One turn moves each row of this set onto another row. After a few examples, where does it send each row asked below?
fev: [-13 -14  13  -9 -35 -14 -17  -6 -29   7  21   8  23   4 -25]
lozop: [  1 -15 -19  -6 -22 -16  -2 -25 -25   5   9  13   8  -6 -20]
reg: [ -1  15 -24  10 -26 -18   7  18 -20   7  -4  17  35  18 -12]
Domo: [  0  -6  13 -13 -34 -12   4  -1 -23  14   2  36  10 -20 -14]
Pomo: [ -6  -4 -20  -7 -38 -16 -38  11 -28   9   8   9  16  11 -14]
nad: [ -6  -6 -16  -5 -16 -28  -8  33 -20  35  15  23  14   1 -26]
tisik: [ -3   0 -31  17 -25 -16   8  10 -37  -1   3   6  28   8 -20]
derib: [ -3  -6   5  13 -26 -10  -8  14 -42  17 -24  10   7  18  -7]
vep: [-13   0   9  10 -22 -32  -4  -3 -40  12  -2  30  30 -12  -6]
vezo: [-19   0  -2 -22 -18  16  -4  12 -21   4 -12  21  22  -1 -30]
Bel: [ -3  -3  -7 -16 -22   4 -32   4 -19   4   1  18   5  20 -14]
bunur: [-12 -21  -7 -23  -4 -27 -18  22 -28   1   9   0  24  -7 -15]
veru: [-16  -9  -7   0 -10 -44   4  -1 -41   8  10  12  21  11  -3]
gere: [-29  -4 -22  -7 -21 -26 -11  13 -32  14  -8   7  41  13 -28]
nur: [-11  -2  -7   6 -23 -11 -15  -1 -51  17 -17   8   5  -7   1]
Reve: [ -4 -16  -3  -5 -32 -17 -14   0 -32  27 -31  13  -1   1 -10]
mukof: [ -9  12 -21  -6 -22  -5 -32  13 -24  12  -9  25  25  16 -14]
vemi: [ -9   6   6   1  -5  -1 -22  30 -12  15 -12  22  19  -5 -22]
Zozim: [ -4  -2   1  -9 -17 -13 -13  40 -27   7   0  17  40 -12 -20]
nenu: [  6  -4 -10 -20 -23  -5   4  -5   2   9 -10  24   8  10 -18]
mutu: [ -4  -7 -22 -11 -23 -24  21  12 -23   9 -14   1   3  19 -22]
mol: [  9  -6 -12   1 -26  -3   9   1 -10  11 -17  31  20  10 -32]
nadu: [ -4  -9  -2  -6  -9 -14  -5  28 -26  21  29  17   1   4 -20]
zuzas: [ -9 -21   1 -11 -39 -13   3  19 -27   1 -16  16   4 -23 -19]
zor: [ -9   2 -13 -15   3 -10  -5  24 -22  29  13  29   7  -6 -20]
Sataf: [ -1  12  -1   4 -17 -26  12 -14 -35  17   9  18  18  14  -9]
fisid: [ -2  -3 -22  -6 -33 -21  -5  -8 -25   1  21   2  11  -7  -4]
fofo: [-18 -17  -1  -3  -1 -26  10  13 -30  -1 -22  14  14  19 -12]
big: [-11   4  -7  -8 -38  -9  17  21 -27  11 -21   6  25 -15 -24]
moge: [ -2 -12  16 -21  -1 -20 -17  12 -16  13   1  26  31   0 -19]
baki: [ -7   4  21  -8 -20 -17  10 -16 -25  18  -4  19  25  -5 -16]
zepa: [  3   9 -12 -10 -42  -9  13   2 -26  17  -4  19   8 -20 -20]
milu: [-18 -14  -6 -10 -16 -33  13   1 -33   6  -5 -13  17  11 -16]
mukod: [-12  -9 -17 -10 -22 -14  18  36 -25   3 -22  17  14   4 -20]
nep: [ -8 -15  12  -6  -9 -20 -30   7 -12  14   9   8   5  -3 -18]
rutu: [-19  -4 -16   5 -11 -27 -28  30 -25  14   1  -1  20  -8 -17]

Zozim goes to bunur
reg goes to fisid
milu goes to baki
Now these:
vep goes to zuzas
nur goes to Reve
mukod goes to veru
zor goes to nad
vezo goes to gere
tisik goes to lozop
zepa goes to mutu
rutu goes to nep
Bel goes to mukof

